Each path below is one point turned by a fixed rotation once a step. After each direction that follows a path, write how fast that rotation turns it, in degrees per step (0 if it stays still).
Each turn is a multiple of 5 degrees from 10 to 175, or 0.
Each row of a path follows its step; steps can be skipped.
Rotation 1:
step 0: 0.158  -1.128  -0.309  -1.068  -1.558  1.262  -1.242  0.679  0.698  0.986  1.244  -1.225  0.284  -0.897  0.179  -0.416  -0.193  -0.377  1.726  -1.270  0.993  -0.874  -0.247  -3.077  0.191  0.529  0.551  0.702  0.665  1.755  -0.136  -1.155  1.479  -1.441  0.225  -0.431  0.136  -2.080  -0.702  -1.005  0.948  -0.991  0.179  -0.323  -0.843  0.336  -0.781  0.555  0.895  -0.527  -0.730  -1.372  -1.031  -0.880  1.586  -2.958  0.473  0.393  2.341  -2.581  -0.595  1.010  -0.125  1.438  -0.726  -0.388  -1.560  1.093  -3.049  0.776
step 2: -0.915  1.535  0.568  1.087  0.887  1.446  2.036  -0.733  -1.499  0.065  -1.619  2.252  -3.708  1.528  -0.676  0.303  1.922  0.771  1.907  -1.104  -0.419  0.427  0.981  1.472  0.889  0.913  2.082  -1.011  1.111  -1.077  0.740  -0.537  0.146  -0.636  -0.281  1.943  0.967  1.088  0.280  -1.755  -0.690  -1.431  1.202  -0.774  -0.684  0.235  1.292  -1.376  -0.275  0.714  -0.812  -0.239  1.441  -0.712  -0.681  1.217  0.871  -0.603  0.610  1.393  -1.803  0.547  -0.158  0.789  0.108  0.414  0.167  1.225  0.379  1.121
step 3: -1.227  1.156  1.183  1.374  -0.176  -0.279  -0.286  -1.449  1.860  -1.128  -1.771  -1.259  -0.726  -0.078  -0.395  -0.986  -1.066  -0.635  -0.628  -1.431  1.182  -0.501  0.503  -1.301  0.962  1.039  0.144  -0.053  -2.588  -0.455  0.731  -1.043  -4.328  -0.209  0.548  0.380  1.259  -0.508  1.552  0.455  -1.058  -1.504  -0.630  -0.952  0.994  0.067  -0.503  0.582  0.459  0.082  -1.572  -1.040  0.306  -0.866  0.997  -1.939  -0.412  2.587  -0.701  0.880  1.057  -1.323  -0.140  0.671  -0.335  1.856  0.188  -0.815  -0.859  1.872
step 4: -0.343  -0.442  -2.181  0.207  1.588  -0.673  -1.957  -0.851  2.059  -0.800  2.291  1.728  -0.136  0.600  2.014  2.412  -1.439  0.128  -1.531  -1.952  0.820  -2.867  1.429  0.823  -0.132  -0.610  -0.310  0.734  0.183  0.723  2.477  1.510  0.661  -0.018  0.048  -0.882  0.775  0.020  1.123  2.157  1.197  0.364  -1.741  1.646  -0.308  -0.267  1.096  0.430  -1.586  0.205  0.822  0.519  -0.681  -0.117  1.592  0.488  -0.512  1.067  -0.178  0.219  -0.133  0.736  -1.842  0.987  0.125  -0.001  -0.679  -0.088  -0.444  0.317
step 5: 3.094  0.655  -1.797  -1.508  -0.104  0.397  0.542  0.284  1.401  -0.262  -1.972  0.960  -0.512  0.331  -0.439  -0.120  1.586  0.134  1.100  0.125  -0.363  -1.625  1.105  -1.329  0.330  -0.264  -0.109  -2.412  0.287  1.598  1.403  0.037  -0.082  2.217  0.827  -1.491  -0.334  0.702  0.116  -1.600  1.211  1.343  -0.253  0.663  0.068  1.638  2.415  -0.192  1.729  0.480  0.747  0.628  1.391  -0.261  -2.104  -0.033  -1.601  -2.656  -0.511  -1.553  1.547  1.267  -0.789  -0.871  0.089  0.046  0.005  0.563  -1.002  -0.552
step 10: -0.986  1.091  -0.235  1.527  0.562  0.882  -1.958  0.777  -0.249  1.167  0.207  -1.954  1.480  1.245  -0.144  0.807  -0.804  1.595  0.066  -1.276  0.297  0.702  -0.404  -0.589  2.479  1.079  0.071  -0.218  1.115  1.585  0.396  1.330  1.490  0.035  -0.755  0.469  0.189  1.437  -0.268  1.021  0.355  2.314  -0.745  0.959  1.190  -2.049  2.956  -0.508  -1.207  2.551  0.066  -1.156  1.454  1.032  2.593  -0.542  0.706  -0.256  -0.194  -0.085  0.128  1.296  -1.045  -0.494  1.362  0.077  1.184  -0.569  -1.729  -0.906
step 19: -0.866  -1.799  -0.096  1.019  -0.365  -0.527  0.760  0.143  0.398  -0.581  0.112  0.234  0.424  -0.383  -0.318  -0.578  1.467  0.167  -0.971  -1.963  -1.109  0.991  0.673  -1.158  -1.785  0.174  -0.024  -0.192  0.838  -0.307  0.757  1.337  -1.667  -2.252  -0.380  2.488  -1.199  -0.974  2.778  0.368  0.549  1.060  1.000  -3.045  0.611  1.513  -0.804  -0.218  1.331  -0.247  -0.416  -2.145  1.232  -1.472  2.746  -0.288  -1.167  1.538  0.919  -1.314  0.448  -0.336  -1.118  -1.285  1.127  -1.628  0.514  1.243  0.061  0.302
step 22: -0.186  1.394  -0.298  0.486  -1.652  1.230  0.160  -0.511  -1.009  -0.231  0.496  1.042  -0.602  -3.211  1.539  1.457  -1.372  1.448  -0.231  -1.678  2.484  -0.638  -1.928  0.276  0.569  1.909  1.471  -1.820  0.304  1.790  -1.705  -1.297  -1.006  -1.830  -0.410  -0.057  1.521  0.230  -0.553  -0.543  -0.407  1.364  -0.429  -0.117  -0.336  0.180  -0.448  1.796  2.249  0.054  -0.705  -1.843  1.798  0.972  -0.377  0.693  -2.228  0.690  -0.500  -0.757  0.535  -0.012  0.268  -0.694  -1.791  -0.342  -0.085  -0.090  0.448  0.733
Directions:
0.250  0.127  -0.107  -0.161  -0.352  0.485  -0.042  0.091  -0.008  -0.439  0.420  0.365  0.375  0.112  -0.271  0.270  0.065  -0.501  -0.269  -0.136  0.152  -0.285  -0.220  -0.098  -0.328  -0.518  0.597  0.347  -0.257  -0.284  0.093  0.124  0.122  0.147  0.183  -0.330  -0.341  0.356  -0.239  -0.136  0.159  -0.646  -0.150  -0.101  0.062  -0.516  0.151  -0.234  -0.537  0.504  0.418  -0.186  -0.125  0.137  -0.009  0.052  0.217  0.029  -0.457  -0.060  0.338  0.252  0.120  0.132  0.406  -0.180  -0.125  -0.113  0.009  -0.047 -> 110
-0.084  -0.426  0.350  -0.124  0.156  0.428  -0.098  -0.108  -0.097  0.060  0.325  -0.231  -0.071  -0.221  0.446  -0.374  0.223  0.522  -0.421  -0.477  0.194  -0.238  0.334  0.128  0.482  0.028  0.333  -0.118  -0.037  0.328  -0.250  -0.144  -0.183  0.315  -0.363  -0.004  -0.247  0.312  0.305  -0.054  -0.014  -0.101  0.372  -0.420  -0.147  -0.005  -0.064  -0.191  -0.381  -0.329  0.255  0.600  0.275  0.267  -0.102  -0.602  0.216  0.218  -0.192  0.057  -0.108  0.190  0.071  -0.345  0.514  0.179  0.030  0.482  0.057  0.251 -> 40
-0.317  -0.056  0.023  -0.048  -0.095  -0.108  -0.454  -0.235  0.335  0.050  -0.209  -0.258  -0.169  0.420  -0.217  0.083  0.466  -0.016  -0.390  -0.106  -0.077  -0.196  0.193  -0.127  -0.092  -0.253  0.286  0.125  0.333  0.316  -0.096  0.633  0.441  -0.001  -0.512  -0.109  0.046  0.214  -0.451  0.431  0.123  -0.278  0.296  0.766  0.076  0.233  0.103  -0.176  -0.045  -0.021  -0.001  0.114  0.072  -0.311  -0.297  0.252  -0.724  -0.219  -0.140  0.467  -0.242  -0.436  0.360  -0.304  0.053  -0.026  -0.177  0.190  0.215  -0.203 -> 115
-0.075  0.066  -0.153  0.473  -0.358  -0.116  0.230  -0.103  0.281  -0.095  0.150  0.500  0.518  0.128  -0.345  0.412  0.364  0.414  -0.256  0.109  0.300  0.140  0.248  -0.071  -0.133  -0.214  -0.127  0.054  -0.167  -0.550  0.003  0.293  -0.517  0.444  0.025  0.284  0.708  -0.273  0.446  0.252  0.056  -0.100  0.240  -0.158  -0.135  0.111  0.216  -0.218  -0.317  -0.535  0.305  -0.153  -0.248  0.097  0.040  -0.065  -0.229  0.309  0.511  0.233  -0.206  -0.125  0.259  -0.202  0.048  0.207  0.398  -0.203  -0.264  0.208 -> 70
0.411  0.059  0.018  0.036  0.101  -0.052  0.474  -0.029  0.487  -0.472  0.049  -0.209  -0.748  -0.023  -0.125  0.145  0.139  -0.001  0.089  0.285  0.157  0.278  0.117  -0.131  0.123  0.117  0.511  -0.180  -0.121  0.299  -0.039  -0.142  0.341  0.562  0.404  -0.076  -0.587  -0.043  0.218  0.248  -0.184  -0.216  0.249  -0.081  0.384  0.288  0.206  0.332  -0.260  -0.481  -0.198  -0.419  -0.060  0.434  0.361  0.358  0.409  -0.268  0.156  0.007  -0.186  -0.115  0.477  -0.263  -0.214  0.149  -0.384  -0.159  0.130  0.034 -> 115
0.207  0.101  0.458  -0.143  0.097  0.198  -0.238  -0.107  0.151  -0.321  0.363  -0.299  0.052  -0.490  -0.040  0.434  -0.293  -0.006  -0.287  0.051  -0.291  0.110  -0.251  0.413  -0.525  -0.047  0.389  0.055  -0.390  0.063  -0.044  0.468  -0.155  -0.513  0.203  0.097  0.104  -0.473  0.264  0.298  0.356  -0.025  -0.047  0.115  -0.186  0.196  0.402  0.226  0.353  -0.103  -0.375  0.366  0.041  -0.128  -0.131  0.022  0.194  -0.272  0.067  -0.498  -0.267  -0.500  -0.093  0.079  0.530  0.137  -0.122  0.352  -0.573  0.248 -> 95
